128 stands for zero in the data rows.
Every row has a hidden score from 0 to 40. What is each row's score? 20 is about the middle. The score is a weighted sum of the row's numbers plus the product of two more (or one squared), each taken from its middle value.
[126 101 109 105 113 159 118 119 152 125 113 108  96 113 134 118 103 154
 125 115]: 18
[131  76  95  93  81 208 104  97 123 116  93  99  93  97 168 122  87 108
 119 101]: 25
[164 134 144 189 145 131 126 146 127 167 156 149 159 145 141 127 181 142
 180 188]: 23
[159 149 103 128 145 103 162 137 110 124 114 126 121 175 140 140 107 124
 158 105]: 9
[185 142 149 101 114 104 182 120 105 117 120 224 123 110 180 130 116 129
  63 129]: 12
[105 115  98  97 130 153 114 116 145 112  98  78  88 126 123 107  85 105
 129  81]: 15
[100 106 136 100 125 132 110  85  99 187 125 125 107 128 105 134 127 114
 101 106]: 21
[173  85 128  99  88 104 167  86 104 146 112 211 104 126 204 135  99 100
 106  95]: 18
[ 90  92 126  83  95  85  96 102 103  88  87 122  86 113 110 128  92 128
 112  96]: 17
[121 106 228 104 178 115 147 138 121 128 142 191 124 100 134 123 176 162
 130 109]: 25
[194 124 117 171  97 135 143 101 114 182 181 131 176 134 139 113 112 109
 217  98]: 21
[178 173 172 148 111 137 130 127 112 161 179 194 183 108 157 126 148 150
 174 129]: 24
[161 114 132 117 108 126 177 108 108 149 109 164 121 120 161 219 113  99
 112  90]: 21
[117 104 108 127 145 115 163 114 129 131 120 120 118 188 113 122 110 116
 143 105]: 15
[120 135 192  99 113 133 156 119 113 136 141 194 117 130 133 130 149 142
  94 141]: 20
[127 129 130 106 157 104 159 141 132 118 129 162 102 100 149 127 120 133
 128 152]: 26
[106 126 110 163 150 110  90 118 129 132 150  98 136 184 108 110 140 112
 141 145]: 25
[204 105 167 111  99 147 167 129 115 161 127 255 130 156 223 139 126 102
 124 150]: 17
[ 91 167 104 137 103  90  90 155 113  84 106 116 114 100  94 112 124 113
  86 132]: 19
[121 108 106 112 129 203 146 125 181 128  95  90  95  94 130 124 110 137
 128 140]: 21
[131 131 125 107 135 150 199 121 118 132 103 129 107 132 162 206 118 116
  74 122]: 19
[132 118 111 155 156 121 133 180 168 110 138  98 132 138 122 112 139 159
 125 132]: 14
[135  96 109 108 153 133 219 132 125 142 105  92 105 182 150 176 101 107
 142 134]: 8
[178  89 103 112 101 170 183  94 132 155 117 122 112 138 169 121 101 126
 150 128]: 11
[135 131 112 147 128 106 123 106 117 113 176 133 149  67 109 109 111  94
 141 157]: 29
[112 118 129  95 172 100  96 150 105  98 103 128  94  87 121 116 128 137
  80 114]: 15
[156 117  96 107  81 181 150 107 129 144 104 117  96  84 158 125  88 109
 136  80]: 20
[ 95 108  94  88 102 151  86  79 117  98  89  84  82  82 107 119  80 117
  80 116]: 16
[181 140 162 176 156 125 136 156 122 166 192 199 183  82 144 125 167 191
 157 143]: 29
[150 123 144 154 105 123  89 116 117 177 236 164 216 102 120 118 130 130
 161 121]: 30
[127 100 131  95 113 162 130 121 102 159 106 125 100  81 158 150 102  92
 101 114]: 16
[ 86 104  99 111 140  99  87 128 146  85  87  80  86 120  88 109 108  76
  87 130]: 38
[165  97 137 113  94 182 174 100 119 199 128 169 140 173 166 137 109  87
 148 143]: 16
[119  98 101 102 110 146 166 107 128 120  93 109  91 133 132 120  89 105
 108  99]: 11
[129 102 129 102  95 113 137 101 130 107 106 173  98 104 143 113 109  90
 127 113]: 29
[ 94 149 116 132 164  95 100 154 108  98 122 110 122 163  94 121 164 108
 102 122]: 23
[114 251 128 156  92 102 115 124 110 107 139 135 178 121 102 130 156 127
 121 119]: 25
[105 122 108 104 122 122 154  86 115 126 102  93 109 161 114 184 101 106
  74  68]: 27
[129 109 125  96 117 136 193 129 122 131 106 124 107 120 161 209 118 108
 129  85]: 21
[ 93 174 104 149 113  93  82 116 105  87 113 102 133 158  92 106 111  96
  88  82]: 18
[139 124 107 133 102 167 111 122 165 136 122 102 110 130 118 109 107 122
 147 133]: 20
[158 157 129 187 141 122 167 168 145 132 177 136 173  88 140 120 152 169
 211 154]: 29
[117 154 133 119 151 126 110 146 146 127 134 130 138 141 125 126 154 192
 136 178]: 20
[161 143 107 131 138 103 127 102 109 103 109 111 116  70 125 115  98 153
  97  96]: 9
[131 141 117 205 130 120 127 147 143 132 150  92 184 108 110 111 133 109
 169 156]: 13
[214  91 128 134 147 163 131 131 149 161 137 159 124 107 195 122 121 141
 167 138]: 20
[122 106 129  93 129 130 191 118 122 124  94 140 104 172 148 186 118 113
  89 145]: 18
[148 129 134 159 129 116  78 133 136 120 155 137 166 123 123 115 144 139
 159 224]: 21
[115 101 113 108 118 203 162 121 162 131  96  88  98 167 140 136 111 125
  90 167]: 11
[170  78 126 129 134 234 147 123 158 174 121 114 118 112 171 116 118 151
 122 133]: 11
[109 136 114 162 111 143  97 158 150 116 101 102 124 164 118 127 143  84
 133 169]: 23
[140 107 117 105  70 152 163 116 115 216 139 133 119  99 147 126 107 111
 157 115]: 30
[122 131 124 100  98 145 175 121 125 130 104 106 105 172 165 204 118 137
 122 141]: 14
[173 130 130 112 112 127 228 121 115 167 131 189 133  86 195 182 122 140
 131 104]: 20
[116 128 115 118 167 200 109 163 211 134 105 133 101 138 137 123 128 141
 110 166]: 28
[160 119 127 100 133 119 245 114 118 154 117 177 122 125 180 172 112 134
  88  92]: 13
[116 158 139 157 131 110  94 110 127 103 136 131 170 128 103 111 134  95
  95 184]: 33
[ 95 105  94 108 129  94  97 159 126  80  87  68  93 122 103 107 100 121
 126 145]: 11
[138 111 160  96 105 142 169  83 107 154 124 203 112  91 169 145 117 148
  91  86]: 19
[125 146 110 168 119 108  98  90 115 122 187 134 180 101 103 111 107 122
 160 128]: 23
[100 163 109 122 118  97 106 158 125  92 101 103 111 171 102 117 118 179
  75 105]: 2
[107 122 116  85 128 120 142  94 105 121  98  84  94  66 120 198  99  92
 110 109]: 27
[120 116 103 111 132  85 127 145 139  86 106 108 100 118 114 110 104 137
 103 111]: 16
[191 127 136 117 103 119 133  96 113 132 136 195 137  89 166 112 106 115
 130 139]: 17
[ 91 107  99 105  59 121 114 102 107 105  89 103  93 141  97 130  92  74
  81  61]: 15
[115 155 192 107 133 125 132 108 116 138 149 192 123  91 131 119 135 156
  89 166]: 21
[172 125 148 143 117 129 131 119 101 206 197 145 184 136 135 130 135 120
 173 109]: 20
[103 144 127 127 114 101  87 111 115 104 184 127 141 142 105 106 117 101
 132 150]: 27
[160 119 113 112 101 234 137 128 144 151 113 142 104 101 186 123 107 120
 103 112]: 20
[108 118 107 118 121 114 140 127 127 126 129  79 107 146 117 113 106 128
 125  74]: 11
[ 92  89 122  89 136  88  96  87 105  89  89 120  91 125 118 130  94  90
  98  71]: 21
[152 133 119 151 127 109 140 145 137 123 135 139 156 132 135 125 125 150
 152 141]: 12
[ 94 151 106 161 122  94  95 106  99  85 117  92 136 113  94 107 118  74
  83  87]: 26
[136 183 161 164 132 112 143 122 126 130 178 166 190 127 119 117 162 180
 173 151]: 20
[183 169 170 158 121 130 144 114 117 166 171 185 208 114 148 127 153 177
 133 157]: 5
[ 88 108  97  85 107 126  70  82 101  95  91  83  86  85  97 114  84 108
  93  89]: 17
[175 155 113 137  71 140 175 105 127 148 115 123 143 158 153 141 107 131
 176  86]: 7
[182 124 110 179 135 143 149 111 124 150 115 124 136 138 147 133 117 119
 162 129]: 9
[186 106 115 115 139 127 180 133 128 140 131 149 119 174 188 126 118 142
 129 113]: 6
[176 139 105 100 142 118 118 116 126 117 129 119 102 142 154 114  97 133
 152 107]: 14
[128  97 100  92 131 131 166 111 121 106  93 124  86 109 157 118  90 112
  89 116]: 11
[ 99 169 146 178 142 103  96 138 115 108 155 116 170 139  94 111 195 171
 112 171]: 21
[107 122 136 144 224 111 110 250 169 112 121 109 113 134 115 119 204 194
 121 221]: 23
[179 137 151 129  75 107 141 121 111 132 169 223 184  22 148 123 128 118
 143 144]: 32
[119 159 141 175 143 131 124 160 128 158 138 128 170 150 118 149 193 182
 116 133]: 14
[128 189 141 184 105 111 118 104 115 151 212 131 239 153 109 121 154 107
 165 137]: 20
[118 135 114 119 143 106 155  97 113 148 117 106 151 107 121 175 114 101
 108 119]: 24
[167 125 165 178 151 131 125 142 121 163 208 173 190 112 139 119 169 176
 192 160]: 35
[140 155 106 111 114 190 131 131 183 117 104 118 100 141 157 121  99 112
 118 158]: 22
[113 112 125 144 138 109 120 146 138 111 159 107 126 112 101 109 137 190
 152 145]: 23
[100 137 161 130 163 106 108 133 102 127 187  95 152  89  98 119 199 165
 141 115]: 30
[145  92 116 108 122 255 135 121 168 147  98 121 104 131 177 123 109 114
 159 139]: 36
[160 118 117 120 134 242 141 117 157 155  95 144 102 107 188 127 112 127
 135 118]: 25
[129 106 114 149 157 147 124 172 173 138 114 103 133 183 124 138 146 125
 152 135]: 19
[112 209 131 142 119  98  82 146 112 103 128 122 169 142 109 138 150  84
 114 108]: 24
[164 166 150 138 132 145 139 114 110 236 186 150 180 137 150 131 141 148
 145 130]: 11
[121  69 105  98 106 113 151 108 129 111 102 137  93 123 136 119  99  99
  92 129]: 20
[126  94 107 115 134 217 106 103 146 153 103 123 105 127 126 118 104  80
 152 146]: 35
[108 151 104 149 150 109  78 147 116 127 138 112 128 210 106 117 140 151
 149 139]: 18
[218 150 149 118 103 134 159  93 119 152 130 221 134 143 220 135 121 153
 194 132]: 23
[107 119 134 103 120 131 140 107 116 140 110 101 124 127 114 153 127 108
 118 103]: 17
[134 151 151 142 110 110 111 107 113 153 225 151 209  77 110 110 127 110
 158 151]: 26
[105 149 128 107 171 115 117 176 147  98 122 116 104 111 115 114 143 141
 121 177]: 24
[178 130 136 115 115 170 198 102 117 198 143 160 138 133 181 137 115 129
 177 100]: 22
[202 164 116 160 117 124 110 126 127 129 142 148 146 173 153 116 120 112
 143  90]: 12
[104 111 168 139 215 104  87 202 136 119 137 125 129  94 110 127 236 208
  85 168]: 26
[100 114 161 136 236  99  91 194 141 117 136 114 127 133 111 118 234 218
 138 167]: 31
[137 142 107 153  93 101 137 115 116 124 134 128 151 194 120 117 106 125
 161 107]: 8
[162 120 141 142 105 118 144 117 128 136 165 174 182 168 134 120 138 125
 141 113]: 15
[153 105 118 133 184 120 155 164 140 135 133 139 116  99 153 141 141 173
 115 140]: 18
[108 134  95  98  91 103  90 141 123  82  86 108  87 126  98 112  95 144
 100 103]: 12
[136  82 132 102 141 152 121 105 109 156 101 143 100 110 172 148 106  89
  91  85]: 14
[114  88 108  90 125 119 129  90 128 107  99 102  92 161 132 126  91  72
 101  91]: 24
[108  91 104 111 116 106 139 183 140  93  96 111  89  84 118 128 119 105
 105 140]: 22
[101 115 131 146 239 109 106 227 143 111 123 112 118 118 101 121 214 191
 118 173]: 30
[128  96 198 113 134 125 136 117 113 144 167 202 140 113 141 122 149 130
 105 161]: 23
[119 120 164 114 114 162  67 122 128 139 123 128 115  95 120 113 147 142
 102 178]: 19
[135 143 173 122 122 141 160 135 136 166 181 150 151 159 147 125 163 141
 136 174]: 20
[185 113 119 175  99 140 132 115 123 185 168 138 173 184 138 117 121 130
 208 126]: 17
[149 121 129 103  79 107 148 106 101 129 100 132 104 125 156 152 112 124
 113 100]: 11
[111 169 186 122 120  93 127 103 105 119 158 187 181 130 111 127 143 110
 105 125]: 22
[143  96 119 106 147 122 152 118 132 116 115 162 104 116 155 116 106 170
 123 106]: 18
[ 99  81 104 130 159 107 107 131 159 104 104 110 110 212  96 118 122 127
 147 152]: 23
[176 146 128 128 125 111 151 116 106 135 120 154 141 143 157 187 124  97
 120  90]: 19
[111  82 203 116 170 127 124 124 140 140 138 129 128 142 114 120 190 184
  92 155]: 21
[114 148 218 121 200 132 127 147 125 144 145 142 130 130 118 126 191 150
 112 178]: 22
[114 118 108 179 144 120 110 186 187 111 117  88 123 126 104 109 138 167
 149 173]: 19
[105  99  96  95  90 176 119 100 120 122  88 101  87 155 124 122  91  99
 118 107]: 17
